One hidden turn or mirror swaps the rows below in pairs. Which row is each named row swapped with?
rufa: [-1.79  0.78 -0.03  0.06 -1.41  1.70  2.41  1.56  3.22  0.33 -1.34  0.66
 -1.06  0.98 -1.25 -2.78 -0.61]
fanof: [-0.77  0.02 -0.15 -0.44  3.81  0.38  1.66 -0.66  2.87  0.26 -0.85 -0.29
  0.12 -0.11 -1.78  0.57 -0.79]
Revo: [ 0.97 -1.95 -0.84  0.26  1.85  0.86  1.82 -0.47 -2.32  1.14 -0.01  0.03
 -2.90 -1.92 -1.39 -0.06 -2.37]
zofaf: [ 1.84  1.38  1.01 -0.89  0.04  1.38  2.94 -0.80  2.20 -0.02 -0.19  1.27
  1.52 -0.46 -1.36 -1.93 -0.64]
vos: [-0.11  0.61  0.17 -1.11 -0.15  2.76  1.14  0.65  3.61 -1.52  1.17 -0.67
  0.19  0.72 -0.85  0.99 -0.72]
kosaf: [ 2.38 -2.02  0.12 -1.05  0.83 -0.39  0.86 -0.05  2.53  1.45 -0.17  0.64
 -2.85  0.00  0.87 -0.02  0.42]
Nini: [-0.86 -2.10 -0.77  0.39 -0.17  1.44  0.40  1.01 -1.18  0.84  0.77 -1.17
 -0.42  0.39 -3.97 -0.45 -2.61]
fede: [-1.81  1.82 -0.74 -0.40 -4.39  0.06  1.36 -1.16 -0.74  1.27  0.05  0.19
 -0.99 -1.31 -1.26  0.19  0.04]
Tigir: [-2.22  0.42 -1.32 -0.61 -1.00  2.77  1.26  0.24  1.48 -1.25 -3.91  1.74
 -0.98  0.34 -0.51 -0.85 -0.55]
vavol: [-0.06  0.49 -0.78 -0.30 -2.64 -0.84  1.23  0.72 -3.76 -0.23 -0.88  0.38
 -3.31 -0.33 -0.57  0.23  0.16]
sab: [ 1.96 -1.66 -1.32 -0.70 -1.32 -0.43  1.40  1.05  2.64  0.15 -0.42 -0.24
  1.46  0.80  0.90  0.07 -1.40]
Nar: [-0.23 -1.49 -0.91  1.44  0.86  1.78  1.86 -1.04  1.23 -1.25 -0.72  0.58
 -2.22  0.13 -2.53 -0.75 -3.66]
virog: [-0.08  0.43  0.53 -1.48  0.34 -0.89  1.75  2.00  0.77  0.87 -1.40 -0.92
  1.13 -1.59  0.56  1.42  1.89]
Zoto: [-2.02  1.01 -0.84 -1.35 -0.21 -0.35 -0.87  0.52  1.57  0.32 -1.01  2.35
 -0.13  1.18  1.64 -0.80  1.11]
Rutu: [-0.99 -0.85 -1.41  0.47  0.87 -0.34  1.52 -1.12 -1.35 -1.01 -0.07 -0.76
 -3.08  1.91  1.61 -0.70  1.31]
Kat: [-3.54  1.65  0.61 -1.09  1.10  0.61  0.06  1.34  1.17 -0.85 -0.78  1.17
 -0.61  0.30 -2.82  0.86 -0.85]
gek: [ 1.17  1.30 -1.27 -1.91 -0.67  1.80  2.06 -0.22 -2.63  0.05  0.44  0.08
  2.28  0.39 -1.12  0.70  0.16]
govi: [-1.46 -0.18 -2.03  0.06 -4.45  0.77  1.88 -0.58  1.11  1.45 -0.05 -0.56
 -1.07 -1.15  0.02 -0.52  0.65]
gevu: [-0.48  0.71 -0.47 -0.94 -2.02 -0.49  2.93  0.27 -1.37 -1.75 -1.20 -1.12
  1.14 -0.84  0.33  1.41  1.79]
Seku: [ 0.01  2.20 -0.25 -1.56  1.69  0.61  1.25  2.55 -0.73  3.03 -0.05  1.63
 -1.57 -1.15  0.00 -1.12 -0.53]
fut: [-0.41  0.93 -2.48  1.71 -3.32 -1.29  1.65  0.13 -2.00  0.05 -1.50  0.08
 -0.64  0.04 -1.75 -1.17 -0.94]
ginir: [ 0.20  1.79  0.26 -0.56  2.22  1.79 -0.50  0.98  1.98  0.41  1.35 -0.06
 -3.09  1.06  0.47  0.11  0.32]
Digob: [-1.42  1.12 -2.08 -0.86  1.19  2.28 -0.89 -0.04  2.20 -1.07  0.92 -0.29
  0.00  1.69 -1.41  1.06  0.35]
kibaz: [ 0.42  0.95  0.78 -1.61  2.23 -0.34  1.73  0.50  1.32  1.10  1.37 -0.39
 -0.93 -0.92  1.73 -1.29  1.13]
Zas: [-0.91  1.18 -0.62 -0.38 -3.80 -0.10  1.18 -0.76 -1.03  2.63 -0.01  0.64
 -3.15  0.00 -0.46  0.91  0.51]
zofeg: [ 3.53 -0.69 -0.26 -0.21 -3.04 -0.19  1.43  0.62  1.12  1.60 -0.55 -0.28
 -1.00 -1.13 -1.61 -0.11  0.48]
tetir: [ 2.20  0.93 -0.48 -0.43  0.93  0.79  1.80 -0.33 -4.24 -0.23 -0.14  0.12
 -1.30  0.50  0.65  0.29 -0.46]
Zok: [-3.31 -0.68  0.56 -0.14  2.22 -0.85  1.09 -0.62 -1.11 -0.96 -0.72 -0.16
 -0.59  0.65 -2.04  1.24 -0.88]
feke: [ 1.48  0.32 -1.31 -0.70 -1.38  0.95  0.27  0.22 -2.89 -1.31 -0.35  0.07
  0.83  0.41 -2.90  1.91 -1.23]
fadom: [-0.15 -0.45 -1.06 -0.19  3.02 -0.82 -0.22 -0.14 -3.27 -0.50 -0.80  0.23
 -1.97  0.23 -0.92 -0.83  0.30]
pegi: [-1.77  0.24 -1.57 -0.06 -0.02  3.14  2.37  0.67  0.75 -0.16 -3.43  1.73
 -2.69  0.17  0.81 -0.27 -1.47]
kuni: [-3.03  0.43 -0.92 -0.32 -0.61  1.81  1.53  0.12 -3.60  0.59  0.06 -0.22
 -0.09 -1.35  0.01 -1.36  0.37]
Vepo: [ 0.27 -0.12 -1.43  0.84  1.01  2.58  0.07 -0.89  1.25  0.16  1.14 -0.02
 -3.87  0.96 -2.18 -1.41 -2.11]
Pud: [ 0.32 -1.19 -0.18  0.17  0.77  1.91  2.82 -0.85  0.03  0.99  1.07  0.57
 -2.21 -1.89 -1.96  0.31 -3.78]
Gobob: [-2.10 -0.53 -1.98 -0.49 -1.32  1.83  1.16  0.18  0.20  0.58 -3.19  2.94
 -0.98  0.57 -1.99 -1.24 -2.08]
Bigat: [-1.73  1.33  0.43 -1.20  0.09  1.66  2.10  1.73  2.59 -0.68 -0.73  1.35
 -3.39 -0.12  1.19 -0.89 -1.30]
miti: [ 1.61 -0.62 -0.59 -0.52  0.60 -1.19  1.86 -0.93 -1.56  0.98 -0.92 -1.67
  0.74 -0.85 -2.28  1.20  1.70]
vup: [ 4.59  0.21 -1.59 -0.72 -1.54  1.09  2.15 -0.07 -0.60  1.21 -0.60  0.63
 -1.02  0.00  0.29 -1.04 -0.60]
Muf: [ 0.56  0.31 -2.22  2.01 -0.16  0.21 -1.05 -1.12 -0.50 -1.46 -0.59 -1.05
 -0.97 -0.44 -3.60 -0.65  0.57]
sev: [ 3.21 -2.57 -1.02 -0.42 -1.16  0.03  0.16  0.23  1.64  0.58 -1.41  0.40
 -2.49  0.34 -0.60  1.02  0.74]

sev swaps with Pud
zofeg swaps with Nar
kuni swaps with Zoto
Digob swaps with gek
Seku swaps with Rutu
zofaf swaps with Muf
Gobob swaps with govi
fut swaps with rufa

